rotation steps, each row followed by its count of steps:
The counts run from 0 to 930.
[139 142 148 106 145 125 101  72 115 123 132 115 144 121 143  58 111 136
 161 154 161  89 156 130 119 176 164  97 109 137 131 106 128 141 128 118
 165 124 156 139 145 126  91 152 116  94 118  64 124 128 137 132 142 117
 169 132 133 156 178 133  85 152 113 105 118  92 105  83 166 104  84 127] -> 701
[141 178  79  84 124 170 107  97 133 107 115 103 113 109 128  75 122 128
 170 165 143 107 170 112 150 159 162 165 119 163 168 110 130 128  81 137
 142 120 143 179 116 104  92 147 127 144 117 104 180 166 144 112 135 110
 128 129 145 138 174 121  99 156  98 122 147 127 112 110 161 109  96 113] -> 760
[152 161  97 113 137 151  86 102 126 134  92 105 139 131 147  68  97 178
 124 163 166 100 168 119 141 145 171 103 129 147 131 121 138 141 101 114
 133 101 167 184 166 101  89 135 111 125  96  71 127 138 146 131 127  82
 138 141 125 127 157 153 127 157 122  95  96 123 103  96 150 106 104 139] -> 834
[134 160 136  92 152 139 106  71 115 147 106 135 143 127 136  70 127 124
 174 168 158 101 166 130 120 167 167 106 120 155 152 114 133 137 105 118
 153 144 155 148 149 136  97 150 125 115 116  57 145 132 134 130 136 109
 158 131 135 146 181 151  82 157 105 121 142  89 108 119 166 109  82 127] -> 704
[160 169 112 101 127 171 107  92 120 129 103 113 138 143 146  84 121 125
 157 179 161 117 167 124 142 140 193 137 109 162 155 118 147 126 111 113
 136 124 175 190 154 121  95 133 122 127  89  80 150 150 155 129 131  76
 155 133 131 122 148 153 120 144 101 113 109 118  81 119 169 123  98 135] -> 922
[169 176 135 102 127 160 120  98 132 108 127 113 124 123 151  75 122 132
 148 157 156 104 156 113 140 145 188 139  82 170 165 109 134 137  99 152
 153 125 161 191 171 118 116 115  85 105  98  72 122 142 140 122 102  95
 165 134 126 143 152 121 145 119 117 103 121 125  80 106 152 132 107 113] -> 730
[155 159 104 112 124 134 102 103 127 130  88 107 137 125 172  76 100 169
 118 172 176 103 162 123 142 146 169 103 110 151 134 110 140 142 105 121
 145 100 166 180 171 102  89 120 103 121  99  73 113 132 150 128 125  91
 150 140 131 146 157 159 128 159 120  97 103 117  98  96 146 117 105 135] -> 836
[143 153  90 100 112 148 106  91 122 122 135  98 135 118 136  76 100 150
 136 155 137 121 156 123 134 163 179 133 116 161 169 119 129 138  99 145
 130 105 159 159 148  99  70 149 131 120 117  71 159 138 147 135 113  97
 165 158 132 128 164 109  96 142  97 103  88 109  91  76 159 109  99 121] -> 565
[150 157 124  89 105 151 140 112 121 136  96  82 135 116 129  89 105 135
 182 167 162 108 151 125 150 141 129 123 103 159 137 112 130 103  96 123
 134 106 144 155 149 111  71 130 126 145  82  77 142 165 183 138 127  92
 161 145 158 149 168 148 109 154  99 114 109 119  94 104 153 112  75 124] -> 393
[145 163 143 119 130 148 111 109 108 122 113  99 124 134 145  64 120 165
 130 132 148 106 138 112 130 141 160  96 103 136 141  94 125 100 106 168
 157 114 145 158 184 121  98 132 113 109 106  50 137 145 148 134 122 113
 152 141 160 158 149 112 121 164 140  79  82 135  90  61 118 107 116 141] -> 168
[152 181 143  95 150 165  96  95 121 114 148 125 121 112 113  73 135 113
 180 142 133  93 153 120 125 149 175 145 103 155 181 106 130 128  96 135
 147 154 136 168 154 131 120 152 119 102 105  56 174 161 119 133 143 108
 144 123 134 135 167 106 111 142 119 102 146 122 104 115 155 102  94 117] -> 244
[150 177 113 101 118 150 122  99 119 109 109 114 123 109 180  73 138 128
 150 170 152 116 158 122 133 146 167 137  97 137 172  86 135 118  98 168
 178 131 143 170 146 114 102 127 128 107 117  87 164 153 149 107 143 126
 135 130 160 169 156 126 103 179 142 107 140 107  96  85 134 123 110 134] -> 364
[139 165 143 118 141 155  94 102  98 123 133 102 133 138 124  67 123 151
 149 127 132 102 142 116 120 144 165 101 123 123 152  97 127 101 117 150
 146 128 144 157 165 123  95 158 127 103 112  42 162 156 141 140 143 110
 151 133 150 142 153 104 103 165 136  76  89 129  91  66 130  91 110 143] -> 914
[149 186 150  99 126 150 119 102 112 106 119 109 135 102 170  78 138 114
 171 169 142  97 143 124 146 145 156 132 103 132 163  85 141 126 112 147
 174 131 149 161 146 130 100 124 105  93 117  75 152 150 151 116 137 134
 144 122 146 180 161 127 103 171 154  91 165 106 104  94 139 115 100 139] -> 717
[140 167 131  93 128 154 122  94 134 137 106  98 138 103 131  83 111 139
 162 157 134 107 153 124 134 157 151  94 117 185 162 122 137 125  86 150
 111 107 158 140 170 116  82 139  91 130 109  50 128 124 160 152 101 113
 184 160 119 155 165 134 109 132 112 108 125  99 111 104 141 105  95 122] -> 36
[142 177 118 111 143 157  82  96 120  90 141 111 131 110 151  58 121 148
 143 145 133  88 155 115 132 160 172 134 118 127 160  91 133 145 115 139
 170 122 146 175 141 117 102 152 105  85 127  78 161 141 120 115 149 129
 132 118 129 151 168  95 109 163 154  84 135 119 114  81 141  95 114 133] -> 631
[131 155  99 101 134 127 109  85 137 132  92 119 122 103 167  63 117 156
 141 171 164 103 170 121 123 181 149 104 120 151 172 104 130 137  86 147
 164 118 144 145 138 112  87 142 123 121 132  80 140 129 135 110 142 131
 147 150 143 170 188 143  85 177 116 128 134  91 130  88 149 113  94 117] -> 579
[165 185 113  88 140 163  90 100 128 120 123 135 122 112 126  78 121 129
 160 158 146  94 158 124 135 139 167 156 102 175 178 118 135 144  81 130
 135 136 151 184 158 118 116 132 112 113 104  65 156 160 124 126 120  86
 135 127 126 124 161 130 129 135 109  98 155 129  94 132 159 112 101 112] -> 637
[143 153  97 118 119 145 115  99 131 110 110 102 118 107 179  65 122 158
 126 156 154 109 166 115 124 165 179 108 112 132 164  95 136 125 109 156
 177 115 134 166 141 100  87 141 122 115 124  91 154 138 141 115 160 138
 149 144 147 167 165 124 100 182 136 123 101 108 118  70 140 110 108 134] -> 754
[148 184 130 102 135 161 112  98 117 120  71 122 129 145 162  73 132 139
 155 182 171 110 167 113 147 142 166 125 110 145 133  97 131 117  91 133
 167 120 160 192 157 125 117 121 103 127  93  93 132 159 153 105 128  94
 125 113 154 162 165 156 136 169 127 105 139 135  98 118 139 130 104 137] -> 448
[146 192 141 109 127 185 125 100 120 104  95  98 132 131 150  83 141 117
 174 168 147 103 163 103 151 142 180 128 113 141 137  90 142 103 110 128
 156 121 156 192 149 124 108 128  95 126  92  90 148 164 172 117 140 116
 144 114 154 165 152 138 127 167 148 109 143 131 104 106 134 116 109 141] -> 625
[137 155 141  99 152 134 101  70 119 143 111 133 146 125 143  61 124 122
 170 167 159 101 163 130 120 172 169 104 114 154 151 113 132 137 114 116
 158 138 160 145 144 137  95 153 124 106 115  59 138 127 137 127 142 113
 166 130 126 150 176 151  83 155 104 114 134  94 110 102 170 107  75 128] -> 703
[139 156 125 115 122 134 107  99 109 127 123 105 129 126 158  68 120 153
 129 141 142 117 144 125 119 154 167 106 105 138 158  97 128 113 112 165
 159 115 148 149 174 117  85 143 128  95 120  51 149 136 148 137 129 118
 160 147 153 151 151 107 102 164 137  81  84 105  86  49 130 108 109 141] -> 170
[154 169 151 113 121 162 130 103 129 118 126  88 142 109 146  77 115 136
 153 152 132 104 147 119 141 145 171 102 101 167 146 103 141 120 113 151
 129 101 156 158 179 119  90 125  74 114 100  55 118 130 169 150 104 114
 184 147 123 158 148 120 131 128 135  93 107 116  96  88 128 110 108 132] -> 429
[163 166 125  93 114 164 127 123 140  98 131  72 117  93 113  75 102 152
 178 134 154  76 151 100 150 143 145 140  90 144 138 106 120 112 100 122
 143 110 118 180 139 101  98 135 103 136  88  84 149 183 150 130 143 105
 142 125 154 155 168 106 135 147 119 116 112 151 121 110 141 104  95 112] -> 111
[124 174 112 101 154 160  90  84 146 122  95 107 128 107 131  60 111 162
 152 158 142  92 173 107 138 182 161  97 148 166 143 112 139 141  86 121
 134 106 155 165 145 108  97 153  82 138 118  88 137 127 134 129 132 124
 140 140 113 153 183 135 115 158 127 122 140 117 148 112 139  93 104 127] -> 318
[154 170  98  91 112 140 109 109 113 151  96 111 137 119 151  86 107 133
 145 171 156 112 151 138 143 131 153 123 114 165 166 123 140 133  97 133
 129 110 168 162 167 108  77 127 134 125 102  58 148 145 163 136 119  78
 150 156 131 131 151 161 112 156  99  96 116 105  81 105 158 114  94 135] -> 744
[148 160 112  98 131 143 118 105 124 126  73 112 112 129 158  76 118 158
 156 168 186  91 164 110 132 142 146 114 102 135 132  99 125 109  92 133
 175 126 137 183 148 115 104 128 126 138  95  89 133 170 150  97 153 101
 121 125 172 164 172 157 121 188 118 121 122 134 114 108 144 125  92 123] -> 96
[129 148 129 119 156 161  99  79 128 129 124 109 135 131 117  59 116 148
 160 144 147  91 173 109 116 172 180  90 135 144 137 106 138 120 118 111
 146 131 139 159 137 122  95 170 115 125 111  65 154 140 129 136 168 118
 158 135 134 147 173 123 100 168 117 129 101 109 139  88 153  87  89 139] -> 792
[124 166 107 108 137 161 110  97 136 130  95  99 116 108 126  68 125 151
 164 149 137 103 165 103 122 161 157 101 140 148 162  99 138 102  81 139
 143 125 120 162 132 110  88 161 120 152 113  78 178 152 142 123 166 131
 133 141 151 162 180 128 101 191 126 141 122 116 153  97 129  90  98 129] -> 492
[128 154 136  94 157 148 114  78 127 129 104 122 122 132 120  64 131 131
 185 158 168  97 170 112 114 172 166 103 118 142 143 104 126 115 108 109
 162 144 136 157 126 132 104 163 131 128 109  83 154 155 130 116 158 118
 147 122 161 155 189 140  91 169 102 138 132 116 126 109 162 102  78 123] -> 313
[146 191 131 102 143 175  81 106 119 113 135 118 121 111 113  70 129 133
 168 137 127  86 150 111 129 142 173 138 124 140 180 106 143 121  95 133
 141 140 130 180 151 121 110 153 122 111 103  57 183 167 126 134 158 113
 122 122 136 142 163 106 117 163 141  99 136 130 116 107 136  89 110 139] -> 722
[130 175  91 106 131 160  97 111 120 118  97 103 112 119 139  72 126 160
 145 149 141 110 156 111 130 152 152 124 134 134 166  95 134 108  82 154
 155 125 130 170 142 103  91 151 136 128 116  83 185 165 138 114 156 127
 116 137 161 153 170 125  99 198 130 111 123 124 126  83 123  98 112 139] -> 845
